Each row has a name. Each question is about the rows just above it.

rodaz: [105 105 205 132 113 150 138 122]
Fol: [111  72  85 132 106 105 122 122]
zozif: [111  72  85 132 127 150 106 122]
Nogir: [ 72 106 111 132  85 105 138 122]
What is the next entry after [111  72  85 132 106]? : [105]
What is the next entry after [ 85 132 127 150]? : [106]
The next entry after [106 105]: : [122]
Whose row is [111  72  85 132 106 105 122 122]? : Fol
What is the next entry after [127 150]? : [106]

Fel: [161 140  67 177 143 144  81  88 105 108]
dosi: [122 113 104 167 143 144 148 133 126 135]
Zuz: [ 83 159 104 167 143 117 148 133 126 135]
duzom: [122 113 145  86  98 116 135 128 119 148]
Bupo: [157 137 156 112 126  81 159 118 128 108]
Whose row is [122 113 145  86  98 116 135 128 119 148]? : duzom
What is the next entry after [ 81 159]? : [118]
What is the next entry after [159 104 167]? : [143]
Give the next entry after [104 167 143 117 148 133]. : [126]
The next entry after [113 145  86  98 116 135 128 119]: : [148]
Give the next entry after [128 119]. : [148]
What is the next entry after [113 104 167 143 144 148 133 126]? : [135]

Zas: [151 144 130 121 108 110]
tefo: [ 98  67 121 130 124 154]
maf: [119 128 124 130 124 142]
gobos: [109 128 124 130 124  96]
Vono: [121 114 124 130 137 150]
sezi: [119 112  98  67 124 150]
guv: [113 151 147 130 137 155]
What is the next entry after [147 130]? : [137]
What is the next entry after [151 147 130]? : [137]
What is the next entry after [ 98  67 124]? : [150]

Doku: [126 134 113  95 154 120 149 107 117 136 123 164 166 161 124 132 107 134
 119 140 129 136 128 123 163 138 144 122 125 134 134 148 137  98 151 109
 132 114 137 131 145 104 119 154 134 116 155 141 148 119 140 149 131 140
 127 131  98 141 150]
Vur: [136 146 135 113 131 151 140 132 115 153 114 119 162 113 120 135 107 149
 132 126 136 154 145 154 136 140 140 143 131 132 138 122 153 107 119 121
 125 141 133 152 140 105 116 159 149 128 138 132 149 108 136 139 139 131
 133 132 138  79 154]
zunut: [110 106 172 105 155 140 118 138 123 146 141 115 161  59 115 135  92 135
 116 142 128 167 149 163 114 138 143 106 153 175 144 125 157  98 113 139
 118 151 121 160 126 103  95 124 162 117 135 131 130 113 142 118 150 130
 141 105 128  51 151]
Gulas: [166 161 138 121 121 130 162 132 124 157  87 116 164 125 153 133 141 154
 133 125 130 123 139 144 124 129 113 158 163 127 120 101 146  95 114  93
 136 112 127 129 159 137 131 125 135 114 127  88 136 137 128 117 137 113
 139 105 157 121 177]
dulu: [110 148 109 118 144 167 125 125 108 154 118  79 111 149 128 130 123 138
 171 100 127 169 151 166 135 141 107 145 128 112 130 134 151 138 126  98
 122 118 145 128 146  89 147 170 124 144 136 137 173 104 126 154 127 145
 119 136 144  96 161]
lomob: [126 150 127 144 111 121 125 113 114 139 118 113 120 150 132 131 135 130
 144 113 123 125 130 129 124 139 133 134 143 113 124 123 128 143 141 120
 134 115 137 122 128 113 144 141  93 125 149 132 128 144 120 134 126 131
 127 138 128 126 142]
laz: [153 173 120 127 111 129 141 133 126 143 113 124 139 146 119 135 149 154
 126 107 136 132 133 137 130 161 136 140 123  89 138 107 146 123 117 111
 137 110 163 146 140 102 143 154 119 123 154 126 146 140 127 158 130 134
 131 143 143 111 143]
kar: [126 110 113 128 161 143 140 110 143 135 103 123 122 117 136 153 125 120
 115 137 124 136 135 126 113 121 135 130 102 135 112 123 153 109 132 133
 128 132 126 138 138 129 126 127 142 122 125 141 142 105 138 119 115 136
 133 118 131 114 125]
What is the next entry after [144 113 123 125 130 129 124 139 133]? : [134]
What is the next entry after [111 129 141 133 126 143 113 124 139 146 119 135]? : [149]
What is the next entry after [111 137 110 163 146 140 102 143 154 119]? : [123]
Give the next entry after [155 140 118 138 123 146 141]. : [115]
What is the next entry after [107 149 132 126 136 154 145 154 136 140]? : [140]
What is the next entry after [107 149 132 126 136 154]? : [145]

kema: [179 105 128 158 160]
vifo: [127 110 164 157 119]
tenu: [166 130 162 139 191]
fasu: [130 166 149 115 194]
kepot: [146 162 130 161 123]
Pali: [120 118 142 113 209]
Nege: [113 117 146 113 202]
Kal: [108 113 153 118 182]
Vik: [110 105 164 137 141]
The next entry after [130 162 139]: : [191]
What is the next entry after [162 130]? : [161]
What is the next entry after [166 130]? : [162]

Kivo: [123 204 164 153 151 167 110 133 136]
nadi: [ 98 179 139 126 127  89 122 122 137]
rimus: [ 98 179 139 126 127  89 147  88 136]
nanu: [123 116 164 153 151 167 110 133 136]
[ 98 179 139 126 127  89 147  88 136] is in which row? : rimus
What is the next entry after [123 204 164]? : [153]

fodot: [157 123 102 134 105 137 121 107 126 148 112 106  87 129 102 150 134 114
 105 135 130 103  89  86 142 122 139 102 135 128 111  93]
zufeb: [ 88 137 167 205 140 101 119 147  82 102 195 110 109 122 156 131 101 138
 161 119 137 116 100 105  98 190  93  95 140 173 178 132]
Kode: [ 51  52  98 110 129 109 162 151  98 119 104  95 146  58 156 150 188  77
  72 149 170 126  80 104 189  90 191 138 130 102  77  75]
kub: [147 145  93 114  99 117 146 126 148 137  88 148 123 132  89 146 153 143
 116 148 119 113 146 140 140 118 143 121 147 125 113 124]
Teguf: [129 111  93  95 113 136 144 119 119  98 104 142 160 114 105 135 178 112
  92 138 129 130 138 129 175  98 179 141 139  92  95 102]
posup: [157 123 102 134 105 137 121 107 126 148 112 106  87 129 102 150 108 130
 119 135 116 120 116 116  95 136  98 136  98 114 119 125]
bemi: [129 111  93  95 113 136 144 119 153 147  92 142 160 114 105 135 178 135
 118 125 118 126 120  86 121 136 121 144 101 107 126 113]
Dero: [ 49  86 137 165 150  96 156 171  90 102 156 107 150  66 167 136 166 100
 100 137 164 126  87 110 159 143 158 115 151 143 121  85]
What is the next entry after [ 98 119 104]? : [95]
Whose row is [157 123 102 134 105 137 121 107 126 148 112 106  87 129 102 150 134 114
 105 135 130 103  89  86 142 122 139 102 135 128 111  93]? : fodot

Zoti: [124 137 128 106 117 116 126 126 120 143 144 115 137 143 131 147 118 125
 136 119 136 131 133 122 123 122 134 105]
Sulo: [125 131 120 122 126 130 116 114 130 135 132 131 127 129 129 134 115 118
 131 121 131 129 131 132 120 129 139 129]
veso: [107 129 119 111 127 120 129 129 154  91 119 100 139 155 115 144 129 142
 146 118 124 107 138 101 104 133 135 151]
Rep: [124 121 142 132 128 129 127 126 121 131 134 123 125 121 124 134 134 132
 119 128 131 129 133 130 132 131 129 138]
vala: [128 126 128 127 127 128 128 128 128 128 128 128 127 128 127 127 129 128
 129 129 127 128 128 128 130 129 129 128]
ladav: [117 107 171 141 128 133 125 123 109 138 145 112 119 107 116 147 146 141
 103 128 137 134 142 136 139 114  96 157]
Mak: [155 100 118 157 112 131 149 138 129 145 129 137 134 119 135 121 146 126
 143 135 109 112 133 129 130 127 113 125]
sud: [126 128 127 127 128 127 128 129 131 125 128 125 129 131 127 129 128 129
 130  89  97 143 129 125 126 128 129 130]
Guz: [140 116 124 141 121 129 137 132 128 136 128 132 130 124 131 126 136 127
 135 131 120 121 130 128 129 128 122 127]
biv: [173 155 102  84  80 134 103 133 136 129 113 123  97  99 156 140 116 139
 153 143  97  89 146 124 154  96 114 146]
Tef: [109  94 199 149 128 136 124 120  96 145 157 102 113  93 108 158 158 149
  86 127 142 137 151 142 147 144 132 176]
Give the next entry after [127 128 127 127 129]. : [128]
Give the next entry after [ 96 114]. : [146]
Give the next entry after [143 144 115 137 143 131 147 118 125 136 119 136]. : [131]
The next entry after [143  97  89]: : [146]

gem: [ 77  77  78  96 165 100]
fupi: [ 97 171  67 174  90  85]
todip: [ 99 168 184  85  92 117]
dat: [168  85  99 184 160 177]
The next entry after [ 99 168 184]: : [85]
The next entry after [168  85  99 184]: : [160]
The next entry after [ 99 184]: : [160]
The next entry after [ 78  96 165]: : [100]
What is the next entry after [ 99 184 160]? : [177]
Give the next entry after [77 78 96]. : [165]
The next entry after [168 184  85  92]: : [117]

far: [114 163 140 170 103 128 141 139 114]
Gif: [115 119 133 121 142 131 128 140 146]
bobeg: [115 119 133 121 142 131 128 140 144]
Vukek: [123 110 144 133 134 116 110 117 132]
vomar: [131 121 133 119 127 124 123 129 116]
pifiv: [127 124 125 131 128 125 130 125 129]
tero: [131 124 128 130 132 123 127 129 128]
Give the next entry after [114 163 140]. : [170]
The next entry after [121 133 119 127 124 123]: : [129]
Whose row is [115 119 133 121 142 131 128 140 146]? : Gif
The next entry after [119 127 124]: : [123]
The next entry after [131 121 133 119]: : [127]
The next entry after [131 124 128]: : [130]

pela: [127 135 129 166]
ved: [113 120 119 123]
kegov: [117 146 147 165]
vaga: [120 107 107 114]
sab: [117  92  84  85]
rina: [126 107 121  60]
Par: [145 124 120 119]
Dugud: [127 135 121 114]
vuku: [120  92  84  85]
rira: [131 123 140  92]
[113 120 119 123] is in which row? : ved
Which row holds [127 135 129 166]? : pela

